128 stands for zero in the data rows.
Some points:
tensor([107., 112., 216., 153., 113., 113., 89., 129.])
tensor([119., 129., 59., 117., 152., 117., 166., 114.])
tensor([88., 113., 155., 165., 107., 143., 47., 118.])
tensor([106., 154., 60., 115., 155., 139., 219., 116.])
tensor([90., 131., 255., 136., 105., 138., 80., 148.])
tensor([85., 132., 164., 114., 107., 142., 75., 122.])
tensor([213., 111., 249., 119., 125., 108., 113., 131.])
tensor([68., 177., 126., 141., 131., 226., 158., 124.])
tensor([92., 154., 115., 112., 142., 135., 160., 116.])
tensor([85., 127., 174., 139., 110., 133., 77., 118.])
tensor([255., 135., 61., 115., 185., 106., 255., 116.])
tensor([157., 114., 133., 114., 123., 110., 116., 153.])
tensor([228., 126., 215., 131., 143., 110., 224., 191.])
tensor([61., 188., 55., 112., 146., 230., 185., 119.])
tensor([100., 126., 169., 123., 114., 144., 73., 120.])
tensor([230., 116., 53., 122., 157., 109., 204., 119.])
tensor([90., 114., 103., 116., 118., 111., 104., 123.])
tensor([83., 122., 217., 149., 113., 148., 81., 134.])
tensor([83., 119., 152., 127., 106., 128., 40., 115.])
tensor([182., 146., 79., 114., 148., 108., 209., 119.])
tensor([134., 115., 106., 124., 134., 110., 135., 122.])
tensor([92., 152., 98., 122., 144., 151., 192., 133.])
tensor([227., 116., 55., 115., 138., 105., 157., 120.])
tensor([142., 109., 74., 119., 129., 107., 120., 122.])
tensor([98., 111., 219., 179., 107., 115., 53., 119.])
tensor([84., 115., 117., 140., 107., 117., 83., 146.])
tensor([99., 113., 126., 142., 115., 115., 56., 118.])
tensor([167., 137., 71., 111., 143., 115., 155., 122.])
tensor([107., 126., 139., 118., 109., 110., 61., 119.])
tensor([99., 128., 114., 139., 118., 133., 116., 121.])
tensor([133., 114., 62., 124., 126., 112., 132., 135.])
tensor([86., 119., 128., 113., 106., 113., 41., 117.])
tensor([109., 138., 174., 163., 148., 141., 218., 156.])
tensor([209., 117., 55., 110., 128., 110., 155., 158.])
There is one direction along which these points spread out most. Where along it does each point below lie, from 0 to 9? The average is between 4 and 5, and the first point in the table lies past the average.
tensor([83., 122., 217., 149., 113., 148., 81., 134.]) 7
tensor([92., 152., 98., 122., 144., 151., 192., 133.]) 4
tensor([109., 138., 174., 163., 148., 141., 218., 156.]) 4
tensor([134., 115., 106., 124., 134., 110., 135., 122.]) 4
tensor([106., 154., 60., 115., 155., 139., 219., 116.]) 3
tensor([119., 129., 59., 117., 152., 117., 166., 114.]) 3
tensor([99., 113., 126., 142., 115., 115., 56., 118.]) 6
tensor([90., 131., 255., 136., 105., 138., 80., 148.]) 7
tensor([61., 188., 55., 112., 146., 230., 185., 119.]) 3
tensor([230., 116., 53., 122., 157., 109., 204., 119.]) 2
tensor([85., 127., 174., 139., 110., 133., 77., 118.]) 6
tensor([133., 114., 62., 124., 126., 112., 132., 135.]) 4
tensor([157., 114., 133., 114., 123., 110., 116., 153.]) 4
tensor([84., 115., 117., 140., 107., 117., 83., 146.]) 6
tensor([107., 112., 216., 153., 113., 113., 89., 129.]) 6
tensor([83., 119., 152., 127., 106., 128., 40., 115.]) 6
tensor([209., 117., 55., 110., 128., 110., 155., 158.]) 2
tensor([227., 116., 55., 115., 138., 105., 157., 120.]) 2
tensor([85., 132., 164., 114., 107., 142., 75., 122.]) 6
tensor([107., 126., 139., 118., 109., 110., 61., 119.]) 6
tensor([99., 128., 114., 139., 118., 133., 116., 121.]) 5
tensor([86., 119., 128., 113., 106., 113., 41., 117.]) 6
tensor([228., 126., 215., 131., 143., 110., 224., 191.]) 3
tensor([90., 114., 103., 116., 118., 111., 104., 123.]) 5
tensor([68., 177., 126., 141., 131., 226., 158., 124.]) 5
tensor([255., 135., 61., 115., 185., 106., 255., 116.]) 0
tensor([100., 126., 169., 123., 114., 144., 73., 120.]) 6
tensor([88., 113., 155., 165., 107., 143., 47., 118.]) 6
